(in the rows, 128 means zero)
The same turns and mirrors carry the whole set onto itself and the rows of a family onto each other. Which other rows belong to the same family as each row named below? List them in the order they appear above.
These 30 rows form 5 families of 6 rows each.
Duren: [119  95 143 128 145 163 144 109 121 111 105 115]
Vazun: [127 156 107 138 130 109 134 103 107 156 138 144]
Gede: [139 149 120 128 125  88 121 124 119 159 132 124]
gikiv: [151 166 109 116 112 115 158 110 114 142 134 135]
pavam: [105 164 157 113 104 123 158 119 120 112 127 163]
tid: [107 134 155 111  97 165 127 126 123  92 130 138]
pezo: [ 98 144 142 109 103 125 138 113 118  81 100 141]
Veg: [124  92 146 127 158 127 110 126 135 125 119 113]
govop: [116  88 130 133 148 153 123 129 133 113 107 116]
Sobi: [131  83 145 118 152 116 124 111 134 144 121 132]
fonov: [127 136 108 125 124 105 108 103 114 159 138 119]
Tig: [145 137 119 135 120 113 144 129 118 157 163 121]
Lodit: [ 92 160 154 110 116 153 144 126 112 106 118 148]
rez: [145  83 150 130 139 147 123 108 129 124 118 131]
kela: [104 151 146  99  96 152 152 137 150 122 132 140]
lir: [123 168 108 119 136 107 130  87 137 134 138 124]
rem: [126  74 138 126 115 136 142 135 128 130 105 124]
taf: [117 147 152 104  93 117 150 149 148 111 147 131]
reze: [128  99 152 145 153 120 130  97 115 108 122 109]
fudem: [146 121 100 130 108 108 134 132 138 137 152 110]
masod: [113 148 143 130 100 156 145 132 125  79 121 145]
vule: [ 81 140 155 127 111 120 134 124 126  85 117 116]
Pivuz: [151 148 104 109 129 109 127 114 121 149 146 143]
gedem: [111 107 142 149 150 105 145  97 142 123 111 106]
loror: [146 165 116 125 118  95 141 111 133 150 122 134]
doki: [126 153 159  96  97 148 141 130 118 100 118 150]
zop: [109 165  95 137 120 104 146 105 127 117 129 112]
vug: [115 165 154 131 101 143 161 127 136 101 121 152]
tov: [117  92 149 136 144 142 123 104 118 137  96 122]
Fikov: [136  89 146 125 117 136 158 132 157 115 113 113]

Same family as pavam: Duren, gikiv, tid, Sobi, fonov
Same family as vug: Gede, Veg, govop, masod, loror
Same family as taf: fudem, vule, gedem, zop, Fikov

The same turns and mirrors carry the whole set onto itself and the rows of a family onto each other. Which other rows belong to the same family as each row named below? List them in the order they appear above.
These 27 rows form 9 families of 3 rows each.
Guke: [124  64 137 131  86 142 141 102 113 128 103 104  80 174 160 142 129 128
 167 146 118  95  99 100 134 143]
fase: [125 129  84 121 111 169 140 128 105 102  60  90 125 161 130 139 169 106
 180 125 125 180  96 102 145 144]
Zelu: [109 138  98 122 115 150 126 153 113 133  69 100 144 144 149 124 182 142
 168 119 109 160 142 112 127 168]
fuf: [130  65 126 138  77 134 142 106 120 123 107 100  95 173 172 129 117 149
 173 127 131 128 101 105 122 166]
zevu: [132 145  85 114 127 163 166 132 113  99  82 122 155 148 138 158 187 118
 168 127 110 162 102 103 147 159]
selo: [132 159 126 115 117 148 166 115 108 161 101 148 124 170 108 120 136 121
 179 121 123 106  71 111 157 144]
fis: [120 118 148 102 101 171 157 156 124 181 104 122 157 165 118 150 150 143
 174 104 115 132  81 102 148 148]
zoseb: [147 115  81 132 118 154 126 121  93 126  73 102 105 170 169 141 166 105
 160 145 108 161 139 104 153 167]
vede: [141 130 116 125 105 151 164 128 109 165 112  81 116 166 107 149 141 131
 197 109 129 115  71 121 161 130]
viz: [105  68  93 136  91 136 153 116 118 108  92 123  98 178 177 111 143 117
 191 147 138 135  87 100 110 142]
dulif: [101 104 133 121  90 129 143  93 142 113  96 138 116 176 156 119 122 124
 183 139 112 116 106  97  90 166]
Suvu: [ 98  89 112 151  91 140 139 136 145 116  80 113 132 172 169 127 146 131
 161 127  74 131 125  93 124 189]
Zab: [130  98 118 119  97 165 162 119  99 153  97 128 123 177 116 131 133 125
 182 117 145 129  38 107 163 132]
Par: [121 109 153 111 128 164 159 118 105 160 107 116 133 152 111 152 151 157
 185 127 130  96  59 107 153 157]
Suvot: [101 104 124 151  95 138 161 134 127 171 104 125 129 168 127 117 135 142
 170 115  91  81  76 116 154 164]
sirem: [125 152  93 120 128 143 141 146 102 107  88 111 129 179 123 142 182  98
 172 127  95 165 123 119 158 154]
pogog: [111  75 130 131  89 122 135 120 117  93 108 144 101 192 167 122 139 126
 162 140 105 133 117 106 122 170]
Pepu: [125 144 102 112 152 163 152 142 108 119  80  97 141 155 139 159 193 127
 189 141 111 150 117  98 140 171]
rabir: [112  74 129 124 124 137 151 122 116 111 103 137 111 168 186 132 157 152
 178 156 126 119 112  91 109 183]
gesom: [132 158 118 111 114 162 150 131 116  86  68 125 121 165 143 141 161 110
 157 123 106 168 121  77 147 159]
pamib: [ 93  86 141 126  89 130 157 156 127 132 108 133 106 161 178 116 156 154
 172 136 118 100 114  98 118 145]
moza: [118 114 124 115 109 153 182 111 113 142 116 138 146 151 113 146 149 142
 180 117 129  95  49 119 150 139]
zet: [154 129  84 126 115 152 156 154 111 116  90  89 115 178 169 149 166 110
 175 124 118 182 129  95 152 162]
ful: [122 142 110 140 115 163 160 168 121 136  77 106 140 168 127 144 175 120
 157 111  75 136 104  93 179 164]
Lor: [114 115 145 116  97 143 147 113 110 154 116 122 130 184  88 144 133 125
 177 113 111 111  65 129 157 144]
Vumog: [149 118 117 114 116 166 155 119 110 178 105  93 126 180 114 168 145  99
 188 130 109 123  79 113 162 135]
sosem: [104  77 107 127  99 131 161 103 125  86  98 146 129 151 177 127 149 144
 169 145 121 123 102 103 108 171]

Same family as sirem: pogog, Lor
Same family as pamib: Zelu, fis
Same family as zoseb: Guke, Vumog
Same family as selo: dulif, gesom
Same family as Suvu: Suvot, ful
Same family as Zab: fase, viz
Same family as vede: fuf, zet

The same turns and mirrors carry the whole set onto itself and the rows of a family onto each other. Which other rows belong to the same family as each row named below? List them in the order they appear above.
These 32 rows form 8 families of 4 rows each.
Tokuf: [151 124 177 156 115 118 170  93 153 141 125]
Minu: [110 129 180  93 117 158 131 150 165 148 153]
Mabe: [ 96 131 174  98 119 151 175 157 126 143 135]
gega: [129 137 155  86 106 165 177 144 124 139 123]
dasuv: [111 129 166  74 100 148 177 145 140 134 131]
niled: [142 120 148  93  88 156 137 158 148 151 135]
Vunip: [140 110 170 171  99 128 169 121 131 157 111]
Fafez: [124 123 178  84 111 160 142 164 144 159 141]
kerez: [129 137 168 101 107 164 131 158 166 163 143]
tud: [126 128 170  85 104 160 190 157 141 146 135]
Vuse: [123 111 174 168  90 134 180 107 134 136 114]
felu: [150 114 153 169  97 132 163 127 119 140 115]
gav: [105 120 168  79 124 136 156 141 126 134 146]
Debo: [134 125 192 157 108 124 142  88 161 139 136]
fibu: [118 135 176 102 102 173 145 157 167 152 147]
gosu: [142 127 184 160  88 135 160  90 165 146 134]
siza: [136 118 179  96 130 157 117 152 138 143 141]
fos: [145 109 175 170 117 119 169 107 139 142 120]
tup: [130 107 183  96 128 156 136 159 156 154 151]
vilan: [139 132 193 140 120 108 158  93 150 151 133]
nuza: [126 101 172  96 107 155 120 159 157 149 137]
zus: [144 135 171 134 129 114 150  85 141 140 140]
Besak: [ 94 129 184 100 115 163 167 157 140 140 144]
Gigok: [126 105 182 157 133 121 148 113 127 127 110]
reloz: [138 142 178 138 118 109 159  89 161 135 120]
zal: [115 128 174  79 113 156 161 159 133 155 135]
goz: [156 140 159 140 100 131 162  98 154 138 104]
kotut: [131 104 165 172 108 126 157 127 136 139 106]
bopur: [120 108 190 169 103 132 169 104 133 135 132]
tunu: [101 125 168  97  95 165 175 163 140 140 135]
Bip: [156 127 183 143  95 127 158  87 165 141 132]
Lanet: [127  93 184 162 108 129 174 110 123 130 120]

Same family as Bip: Mabe, kerez, Lanet
Same family as gav: niled, Gigok, goz
Same family as Vuse: Minu, Debo, tunu
Same family as Fafez: Tokuf, fos, zal
Same family as Besak: fibu, gosu, bopur

